In the rows, zero is written as 128.
One turn moves each row of this set onto another row. After a few examples, where does it send each row asked below?
pova: [141 119 130  96 141 123 152 132 139  91 135 140 158 135 126 134 109 119
 151]
ner: [141 105 130 110 154 124 147 151 154 121 118 144 120 128 112 141 113 127
 125]
Beten: [123 109 124 130 154  99 116 160 168  88 118 107 143 126 124 119 125 119
 117]
penu: [110 131 109 123 147 118 137 148 146  76 119 114 154 119 128 144 143 115
 116]
buk: [138 116 126 109 139 122 160 135 144  91 133 135 161 138 128 132 112 129
 155]
dom: [138 114 139 106 159 104 139 137 168  77 132 113 166 129 153 143 121 110
 103]
zez: [138 130 133 115 144 127 140 168 157 118 125 118 132 142 123 149 110 146
 135]
laz: [130 111 142 107 159 110 140 142 170  79 127 112 171 126 149 134 116 110
  97]
Folar: [101 108 133  98 134 105 145 149 152  92 120 138 151 123 142 139 133 105
  95]
sufe: [119 101 132 118 154  93 122 167 172  90 126 113 148 133 133 125 126 106
 113]
Mesi: [110 124 136  97 157 114 143 137 170  95 111 105 140 133 147 135 125 120
  88]
Zofum: [139  96 132 105 146 117 139 156 149 122 114 129 122 140 116 143 114 135
 133]
moted: [106 130 114 114 154 107 143 156 155  78 126 107 147 132 136 148 146 107
 115]
Vaput: [ 97 107 133 105 143 109 149 149 153  93 114 130 148 120 138 132 132 105
  93]
zufu: [134 131 127 104 144 126 133 156 150 118 117 113 137 156 134 147 114 143
 141]
sumud: [141 144 120 119 154 132 141 139 150 114 111 131 142 145 149 147 107 127
 136]
fimu: [101 114 131 104 128 113 134 143 149  97 110 137 147 114 132 129 127 119
  94]
poz: [145 109 139 115 152 109 130 134 165  76 124 116 169 115 144 134 114 122
 103]
dez: [136 133 130 116 141 119 160 134 141  95 133 143 148 130 133 133 106 119
 151]
fid: [114 123 139  90 151 105 139 138 173  98 117 107 131 138 146 135 127 123
  92]
ridup: [115 106 136 121 158  99 129 166 172  86 124 102 150 130 132 124 125 111
 109]
Noz: [122 131 135  96 148 114 136 127 169  92 112 104 135 127 140 131 123 136
  92]
nitep: [134 129 108 113 152 132 151 128 147 112 108 128 146 152 145 143 118 131
 142]
pov: [135 122 127 108 143 129 139 158 160 117 122 111 144 156 126 141 113 152
 140]
nedur: [102 124 121 120 153 109 148 155 153  75 122 106 154 125 136 141 140 106
 114]
Tika: [139 135 114 109 153 126 144 129 142 103 115 125 145 149 147 144 114 122
 150]
tumo: [141 119 128  99 150 133 138 147 158 107 136 154 154 130 115 125 101 116
 130]
tonen: [139 103 121  93 147 136 140 141 157 113 125 151 161 142 119 128 107 125
 128]
Sidif: [134  91 125 111 146 119 150 151 152 119 112 136 127 139 113 138 119 135
 136]
Gogu: [142  97 125  92 149 130 134 148 149 113 127 152 151 137 113 135 108 117
 130]

fid moves to sufe
ner moves to tumo
Where do these go?
nedur moves to Mesi
Noz moves to Beten
buk moves to nitep
Tika moves to zufu

One turn moves each row of this set onto another row. After a few examples, where does it send each row asked below?
fedo: [142 122 129 101 140 120 147 146 121 139 131 111 126 115 160 139 142]
Fumu: [131 132 118 147 142  86 128 146 117 133 125 158 130 126 134 133 126]
Gamav: [115 140 125 126 120 144 130 141 131 135 105 128 143 135 127 128 112]
Sadov: [138 112 128 103 139 149 115 143 134 134 113 126 138 114 132 129 132]
moreg: [145 107 129 112 138 150 127 145 139 129 128 124 137 102 146 138 137]
zera: [120 122 130 112 127 127 127 145 144 127 118 131 155 113 116 133 121]
dami: [133 130 126  94 138 122 134 144 114 152 108 115 125 133 146 126 137]
Birid: [130 138 116 153 139  94 132 144 115 136 125 155 126 132 143 131 122]
Beka: [132 136 120 145 128  90 127 140 114 137 116 131 118 126 124 129 127]
Vab: [147 131 126 118 125 152 146 147 150 128 119 154 142 111 139 132 129]
Davo: [127 123 130 127 125 130 147 148 148 119 135 123 148  98 139 146 124]
zudi: [133 132 137 129 137 144 156 142 122 133 133 161 142 108 139 132 108]
miged: [134 136 117 158 140  92 138 146 117 133 133 151 124 124 149 136 126]
tob: [147 132 111 104 135 107 147 144 151 134 130 131 121 122 171 131 114]
loka: [145 119 126 122 135 159 132 143 134 133 124 122 127 115 157 135 132]
Boler: [140 119 114 137 139  83 120 141 112 139 118 143 136 121 151 130 126]
Suzis: [143 139 106 106 133 112 139 141 143 141 118 133 117 138 169 124 111]
vavo: [145 131 124 113 128 151 139 147 152 130 113 157 143 115 134 129 128]
rola: [129 133 137 128 135 146 152 138 119 134 126 163 140 115 135 130 105]
sevut: [137 132 122 150 129  91 140 145 119 128 130 126 116 113 135 140 131]
Pusom: [146 134 124 120 125 157 146 146 150 132 117 154 138 115 142 132 126]
riz: [129 130 139 123 138 141 148 142 121 132 126 165 144 114 129 126 106]
reme: [139 133 108  93 134 105 130 142 143 142 114 138 126 133 154 122 110]
lukel: [121 139 126 140 117 149 151 144 139 130 125 120 136 123 153 140 117]
mub: [140 117 129  90 144 114 136 146 121 144 118 117 131 116 142 133 142]
sur: [137 132 126 106 136 128 146 144 116 148 118 110 119 131 163 133 136]
tov: [143 125 115 147 136  90 128 139 110 139 123 137 129 125 164 132 126]
Nuko: [138 121 124 114 135 160 120 141 130 139 110 124 129 126 144 126 130]
sof: [135 128 122 142 132  83 130 145 119 128 125 130 119 112 122 134 130]
kure: [143 136 125 118 124 158 142 146 147 131 112 155 139 120 137 128 125]
kaseb: [145 123 110  91 136  99 137 143 149 133 125 137 127 119 155 127 115]
Guneg: [141 124 113 142 137  89 120 139 106 143 115 142 131 129 157 129 121]
Tos: [135 139 119 156 126  96 136 143 114 131 123 126 111 122 136 134 126]
Niv: [134 128 138 124 138 139 151 142 123 128 131 165 146 107 134 132 109]
risiz: [135 131 119 148 143  84 133 147 123 131 133 155 130 119 142 137 128]
rul: [144 118 116 142 137  85 127 139 112 135 124 139 134 118 162 136 128]

Tos moves to sevut
tov moves to rul
Where do these go?
kaseb moves to reme
Gamav moves to lukel
Niv moves to riz
moreg moves to Sadov
vavo moves to kure
mub moves to dami
Fumu moves to Birid

One turn moves each row of this set onto another row. After a few examples, where does it send each row asked below?
sim: [116 117 123 107 162 137 143 128 111 125 163 134 120 116 172  97 125]
mov: [111 120 121 103 167 131 144 130 109 131 160 133 121 118 170  97 128]
bulot: [118 115 120 103 161 134 144 128 117 126 163 136 122 114 174  96 125]
nup: [111 119 121 103 164 133 145 130 110 128 162 134 124 119 173  96 128]
kos: [121 128 121 106 146 114  90 132 124 138 135 141 143 101 136 107 160]
Buna: [116 116 122 106 167 135 142 129 111 129 160 134 119 114 168  98 126]
Vaz: [118 141 121 115 124 131  99 111  99 112 164 138 150 116 164  98 169]
rigul: [112 117 119 101 164 129 145 131 114 130 160 134 124 119 174  94 128]
Silaf: [110 116 128 110 124 105  97 146 117 138 135 146 141 101 149 115 146]
vum: [116 115 121 104 165 132 143 131 117 127 160 135 122 112 171  96 124]
reku: [125 143 127 126 115 128 102 118 103 117 154 130 151 119 163 104 166]
Buki: [108 133 130 123 107 127 105 129  88 118 159 142 143 112 166 110 155]
sisob: [124 142 132 131 132 131  94 126  99 133 141 127 140 112 138 113 161]
dako: [112 117 121 103 167 130 144 133 112 132 160 134 122 117 170  97 127]
sal: [122 127 113  99 125 110  95 119 130 119 150 145 155 108 164  95 163]
vefi: [127 130 119 113 116 108 100 125 130 121 142 137 158 113 165  99 160]
vam: [111 121 123 108 104 109 102 136 118 120 150 147 150 109 172 107 151]
fad: [118 141 126 121 143 135  91 122  94 131 148 134 137 108 136 109 165]
dis: [108 130 135 124 127 125  97 138  89 136 143 140 132 105 141 121 153]
zed: [126 130 126 117 134 110  93 133 126 138 129 134 148 106 141 110 156]

Buna moves to vum
zed moves to vefi
Where do these go?
vam moves to Buki
sal moves to Vaz

